Each named move below is a turn or a mirror, shown by a few rows before and after it. Which moves, in which order, take the first row of each later pair to the second? The first pair is answered.
move E:
[ 12 -13 -27   1 -12  19  14 -25 -19  -3 -12  -7 -31   8 -28  -7   5  28
  25   3] -> [ 14 -11 -25   2 -14  23  17 -25 -20   1 -16  -7 -28   5 -25  -9   0  27
  20   3]
[ -8   0  21  -9 -13  -6  16  -1 -10  19  -2  -5  23   0   4 -13 -32  -2
 -27   3] -> [-24  -1  13   2  15 -29   9  -9  16 -12  18  -4  15  12 -14  20  15   4
  -1   9]
[-16  13  23 -12 -11  12  30  -5   7  -3  30   4  20  13   6 -10  -9 -23
 -10  -8] -> [-20  15  21  -9  -4   3  30  -6  16 -10  35   2  17  17   2   1   4 -22
  -4  -7]
[-24  -6 -12   3   5  -6 -12  -6   6 -15  -6  -6  -3  26   5  11  18  13
   6  -8] -> [-12  -7  -8  -2 -17  12  -6   0  -9   6 -22  -5   4  18  19 -13 -14   8
 -12 -13]
move L:
[ 16  -9  -3  -9   1 -20   2  21   0   5   2 -15   3   2 -18 -15 -24   9
 -30  29] -> [-18 -16  -9  10   5 -30 -10  24  15 -13  12 -16   2  22 -12   5   1  14
  -4  29]
[-13  -4 -15   0  17  -5   1  -8   7  -8   5  10  -8  15   6  24  18   1
  23 -16] -> [ 27   0  -9 -20  14   7  14  -8 -14  13  -7   8 -13  -7  -4   0  -9  -4
  -1 -22]
[ 25   6 -20 -15  12  -9  18  -8  -3  20  -4  10 -28  -9 -17   8  20   5
  14 -14] -> [ 22   6   8  -7   9  -3  17  -8  -2   5  14   1   8 -27 -27  -6  -9 -20
 -23  19]
move Z:
[-54 -25  -7  29  -8   3 -28  -1  19  -7   2  -6  28  10  25  -7 -19   1
 -10  15] -> [-24 -20 -19   7 -24  21  -8  -2  -5  23 -28  11  -5   7  39 -15 -24   9
   5 -32]
[ -7   6   7  17  25  -4 -26   3  -2  -8  16 -27  30 -11 -18  -2   0   5
 -37  24] -> [-12  -3 -21  19  10  -2 -37  12 -15  18 -21 -24  14  13  14  -4   2  32
 -16  -2]
[  1   6  12   3 -18  19  14  -8   9  -4   2  24 -18   1   9   8   9 -17
  19 -34] -> [-10   8  24  10  -9  16   9  -9  19 -21  23  17   0  -3  -3   9  12 -26
   9  -9]
move V:
[ -9 -14 -15   9 -24   2 -26  12 -13  30 -26  -6   6  23  25  -7 -11  20
  -6   6] -> [-32 -14   9  21 -34  14 -16   8   6   9  -6   6  19  22  31  -5 -13  -5
  -5   5]
[ 15  -4 -14  16 -11 -31 -33  14 -31  54 -18 -14   0  26  16  -5  -6  22
  -6  13] -> [-18  -5  23  28 -37  -8 -25  12 -17  28   5   0  28  23  29 -11 -26 -12
 -25  22]
[-11   6  20  -3   1  19  -8   3   8 -10  12  -1  -3 -17  14  23   7   7
   7 -13] -> [ -1   6   6  -9   9  11 -12   2   1   2   3  -6 -13 -18   9  28  13  19
  15 -16]
move Y:
[ 18  -7 -26   0 -33   4 -14  17   3  29  -4 -13  -9 -16  26   5 -17   2
 -10   1] -> [ 15  -8 -29   1 -34   6 -12  16   5  30  -7 -11 -12 -12  29   8 -11   4
  -2  -3]
[-17  -2   7   4   5  -1   4   0  11 -12   9   2   7   7  -5  11   7  -7
   7  -1] -> [-12  -2   9   1   5  -1  10  -6  10 -12  10   5   5   3  -8  12   6 -10
   8  -7]
[-16  -9  -7   9   1  -9  -5  13  -7  25  -9 -10   2  19   6  -7  11  32
   6  10] -> [ -5  -2  -4  -2  -1  -1  13   7  -5  22  -7   5 -17  18   7   1  21  30
  22 -17]

(two moves a pair)
[ -5   3  16   1  13  -3   7  -9  11 -23  33  -2  10 -14 -12   3   5 -14
  -6  26] -> [-14   0  -7   1  -1   0   7  -2   7 -11   7  14 -17   7  15  15  29   9
  31 -15]
Z then Y
[-27  -2 -13   6  19 -19 -13  -1  17 -23  15   2  -1  17 -11  22  36   9
  24  11] -> [  9  -7 -26 -10   0  -5 -22  15 -25  31 -28 -14   4   3   5 -19 -17  26
 -13  13]
V then E
[ -4   7  14   7   1   4  12  -2   9  -8  11   9  -2 -13  -2   0   1 -14
  -2   2] -> [ 13   7  -6  -2  12  -5   6   2  -6  10  -5  -1 -12 -13  -6  -1   5   4
   0   2]
V then V
[-27 -17  -5  18 -28   1  13  18   7   2 -21   1   4  32  18   7 -10   6
  21 -10] -> [-11 -11  11   8 -39  16  30  14   3   8 -18   8   3  15  15  -4 -23 -10
   9 -17]
L then V
[  5  -9  15   5 -28  19 -18 -13 -23  22 -35  19   2 -18  37 -19 -14   9
  -2   1] -> [ -3   0  23   9  15  -4 -12 -30  13 -30  16  17  -2 -21 -11  19  40  -6
  21  18]
Z then E
[ -7   8 -37   9  -4 -18  26   5   6  -5 -11  25   0   1  14  26  13   4
  28  -7] -> [ 18  14 -22  -9 -15  -4  43   0  -6   4 -13  33  -1 -19  12  11 -12 -11
   9 -13]
Z then E
[ -9   4  -5   1  19 -11 -23  -8  10  -9   3 -15 -16  17  -6   6   8   1
  -6   8] -> [  1  10  -9  -6  13  -3 -11 -13   8  -7  -1  -2 -32  14  -4   9  14  -1
   3  -9]
Y then Z
[  3   1  -2 -16   9 -32 -21  17   3  24 -25 -28 -21  -3  -7  -4   2  13
   0   6] -> [-20  -4   8  -2   8 -36 -25  18  19   8  -7 -29  -6   0  -4   5   6   8
  -2  20]
L then L
[ 11   1  -8 -10  -5   4   3   6 -16  16 -18   1 -15  -2   2  -6  -3   7
   4 -21] -> [  1  -2   9   5   6  -5  -8   9  -5  -1   7 -17  12  -9 -16  -8 -12  -4
 -21  22]
Z then Y
[ -8  -5 -21  12   1  -9 -10   9  -9   1 -18  -4   5   9   9  11  12  22
  13   2] -> [ 24   3  -3  -9  -7   7  17   6 -20   8 -15  10  -2 -12   1  -5  -8   3
  -1 -14]
E then Z
[ 23   4  -3  -2  -4  -8  -4 -11 -23  14 -21  -6   6 -12   3 -15 -14  -6
  -8  30] -> [ -7   7  14  11   1 -10   3 -19   8 -22  13   5  12  -5  -5   8   7 -23
   7  33]
V then E
[-10   1 -22   2  -8 -25 -17  22   5 -16 -11  -6   5  13  11   8   0   6
  33  -1] -> [ 12   2 -23  -7 -12 -20 -15  26 -10   2 -22 -13  11   1  12  -8 -24   9
  14   4]
V then L
[ -4 -11   2  -2 -12  -3 -25   8 -13  25 -25 -19  11   4  13 -13 -16   4
  -5   7] -> [ -4  -2  30  -9 -23  14   5  -5  -1   4  -3   5  10 -10   8 -12 -17 -28
  -5  -8]
Z then V
[ -2  -1  18 -32  13   1 -13 -14  -9  14 -28  -9  10 -23  -1 -25 -41 -21
 -23   8] -> [-24  -8   4 -18  10  -9 -32  -6 -10  18 -38 -18  16  -6  13 -20 -34  -5
 -17  12]
Z then Z
[-14  -5  11  22   0  -2  -5  -8   5 -18  10   6  27   0 -11   7   3 -11
  -8  17] -> [-12  -7  15  18 -19  14   2  -3  -6   0  -8  13  22  -1   9  -3 -18 -11
 -11   0]
Y then E
[ 41  13 -21 -19  14   2  -8   2 -24  16 -17   5  -3 -20 -14 -15 -15  13
 -20 -10] -> [-40   2   3  23  -4   5 -22   2  15 -33  20  14  32   9   9  10   3  -8
  -6   4]
V then L
[-27  -6  22   4 -18  27   8   0  11 -22  11  24  22 -13   8  -1   1 -14
   2   3] -> [ 11  -5 -27 -13  15  -1  -3   5 -10  10 -19   7 -16 -12  -6   8  25  29
  24 -10]
V then V
[ 15   5  11 -16  12   0  21 -11  13 -27  31  12  -3 -16 -27  11  15 -16
  19  -7] -> [ 30   8  14 -27  -2  16  29  -8   0 -10  16  15  -5 -20 -15  -3  -8 -19
   8 -17]
E then V
[ -2  -4  18   6 -22   8  -3  -7  -8  18 -18  -3  20 -18   9 -39 -20  -7
 -20   0] -> [-19  -5 -15  13   0 -17 -12  -9   8   6 -19  -1 -10   8   5  -5  36  16
  33 -20]
E then Z
[-4  1 -6  4 -4  2 -4 10 -2  6 -5 -1  9  5 18 -7 -6  9 -8  2] -> [ -9   5   0   1 -10   8   7   8   0   3  -2   8   2   5  18  -6  -6  -2
  -1  -9]
V then Z
[ 15  16   1 -31  17  20  16 -14  10  -5   2   1 -50 -25 -21  18  43  -3
  24 -39] -> [-32   0  15   9  24   0 -27  -2  25 -28  26 -39  20 -20 -21   9  19  -3
 -24  43]
L then Z
[ 20 -16 -32  10  16 -11 -17  12   5  12 -18 -13 -16 -11  24  -4   5  49
  14   1] -> [ 22  -9  16   9  16   2   4   3  20 -21  25 -11  12 -39  -1 -16 -17   4
 -22  32]
Z then L
[-23 -20   7   1  -6  -2   5   3  21   0   6   9  -3  14  21   5 -12 -10
  14 -11] -> [ 18 -13   1 -21   4  -2  14   1   0  21  -8   2 -13  -6   7  -9 -26  -6
   1 -13]
V then L
[ 19  -5   5  -3   6  -6 -17   2 -25   3 -18 -28  13  -9  -9 -18 -20   6
 -21  18] -> [ -6  -2  -8   8  24 -25 -21  -2  -4 -20  -9 -20  -3   8 -13  16  30  15
  17   6]
E then Y
[-35 -25   5  35 -27   2 -18  16  12   7 -19  -2  18  18  35   1  -3  30
   9   9] -> [ 13  -3  35   2 -23  22  38  -7  19 -11   9  34 -16 -18   3   6   8 -13
  19 -29]
Y then Z
[-11  -7  -5  16 -22   9 -25   7 -13  19 -24 -10  14   9  31 -23 -31  12
 -21   0] -> [-10   4  -7  12  23 -21 -10 -12  18 -27  18  -1 -16   9 -13  23  37   4
  24  -9]
Z then E
[-13   3  -9  -1  -5   0 -15   9  15  -4  23 -26  40 -19  -8  -5 -33  -2
 -33  31] -> [-43  -3 -11  11 -27  14 -15  15  24  -9  14  -9  34   4  28   5 -24  -1
  -7   6]
Z then V
[ 13   1  16  -5  10   5  20   2   0  20  -8   1   4   3  -7  -2 -23   0
   0   2] -> [ -2   3  19   1  15  -2  21  -4  17  -1   8   4   3   7 -13  12  -6  -5
  12   3]
V then E
[ 52  17  12   4  10  11   9   8 -12 -26  20 -15  17 -29 -16  -3 -17 -10
 -27  51] -> [-10   4   5  38  -4   5 -20  20   4 -39  21 -19  31   5  16  13  -3   4
  -8  61]
Z then V
[-21   7  -4  -8   2  24   7  -3  26  -5  12  21 -12  13  22  12  10  -7
  15 -33] -> [  8  11  -1 -24   6  29  21  -4  18   6  13  23 -18  -4  13   2   1 -14
   1 -35]
Z then L
[-21  -3 -12  -4  19 -16 -18  -1  21   2  18   3 -23   9  14  16  25   7
  -2  19] -> [-16  -8  -9  -7 -13   7 -16   6   3  28  -7   9 -16   8  40  -9 -12   9
 -20   9]
E then Y
[ -7   9 -24  11 -19 -12 -17  -2 -18  59 -37  -2 -16  28  20  16   3  40
  34  15] -> [ 25  15   1  -4 -20   1  -7  -3 -30  65 -29 -11   8  -6   2 -12 -37  20
 -12  40]
E then L
[-21  -3  20   8 -16  10   9  -9   4 -12  15  13   3  13  10  -2 -14  -4
  -4   2] -> [ -7  -1   1  -1 -12   3  12  -8   1   1   1  18 -22  14  11   5   1  11
  16 -19]
E then L
[-22   7   1   4  20 -16 -13  -1   1 -10  18  -8   3  10 -14  10  20   3
  11   9] -> [ -1  12  12  -8  22  -8   4  -9  -1  -9  23   2 -10  -6 -25   5  18  -9
   9  -7]
Y then Y
[ -5 -20   3  -3 -20  -2   3   0 -14   7 -14  -9 -10  -4  15  -4  -4  16
  -2 -10] -> [-21 -19  10   4 -13  -8   5  -4  -1 -16   0  -7 -10   0   9  12  11   7
   7 -10]
V then E
[-21   4  18   2 -26  30 -12   4  12 -15  17  15   6  23  18 -22  10  -7
  16  -5] -> [ -8  11  23  -4 -18  28  -3  -2  16 -21  25  19  -2  15   8 -17  17 -15
  23  -8]
Y then E
[ 14 -24  14 -18  10   4 -10 -12 -25   3   8  -2  -6  -1 -29   8 -14 -15
   2   0] -> [ -8 -28  19  -5   6   4 -20  -7 -17  -6  16  -7   9   7 -23  10 -16 -17
   1  12]
Y then V
[  7   0 -11  -2   0  -5 -14   4  -9  11  -5 -10  -7   3   0  -2  -2  14
  -5   8] -> [-13   1  11   6  -8   4  -5  -1   9 -13  14   3   3   6   3   3  -3  -9
  -6   6]
V then V
[-11 -11  17 -11  22   9  28 -31  -2 -13  11   6   7  -4   2  20   7 -23
  13  -3] -> [ 13 -10  -5 -25  28   2  20 -25 -22  16 -14  -3  -8  -8   3  12   4  -1
  14 -12]
L then V
[  4  10   0 -21   1 -10 -29 -14 -15   0 -26  -1  12 -12   8  -6 -12  15
 -18  19] -> [ -3   9  -7 -19  -7  -6 -25 -13 -15   5 -36   8   1  -3  22  -1  -6  20
   0  -4]
L then Z
[ 26   2 -24 -11   2  -8   0   6 -18  24 -34  -9 -25   0   6  -5   0  25
  12 -13] -> [ 34   8 -22 -15  16 -14   8   1 -13  14 -21  -9 -30  -8 -10  -1   6  17
  12  -9]
E then Y
[-10  11  13   3  -2   6  21  -9  26 -21  17  15  -4   2  -7  13  22 -21
  13 -16] -> [-12   2  15   3 -30  24  12   3   2   8  -9  12  10   4  23 -14 -23 -13
 -12 -13]
Z then E
[-16   1   5  12   7  -3  -1   6  14 -12  15   2   9  -5  -7  11  11  -4
  11   5] -> [ 21   4  -3 -11  10   0  10   3  -4   7  -1   2  -9 -18 -17   0   0   3
   4  -8]
L then Y
[ 25  -7  -2  -3  23   5  21  -3   7 -17  15   0 -28  -7 -26  -8   5 -18
  21  -7] -> [-11 -20 -24  20  19  -7 -11  11   9  -7  -2 -16 -20  22  -5   1  12  11
  32   4]
Z then Z
[  7 -10   6   1  -6   3  11 -17 -20  18  -3  15   1  -1  -4  10   7  24
 -19  -2] -> [ -7 -14   7  11  -9   2   3 -13 -15  12  -2  12  12   4   1  10   6  25
 -23   7]
L then Z
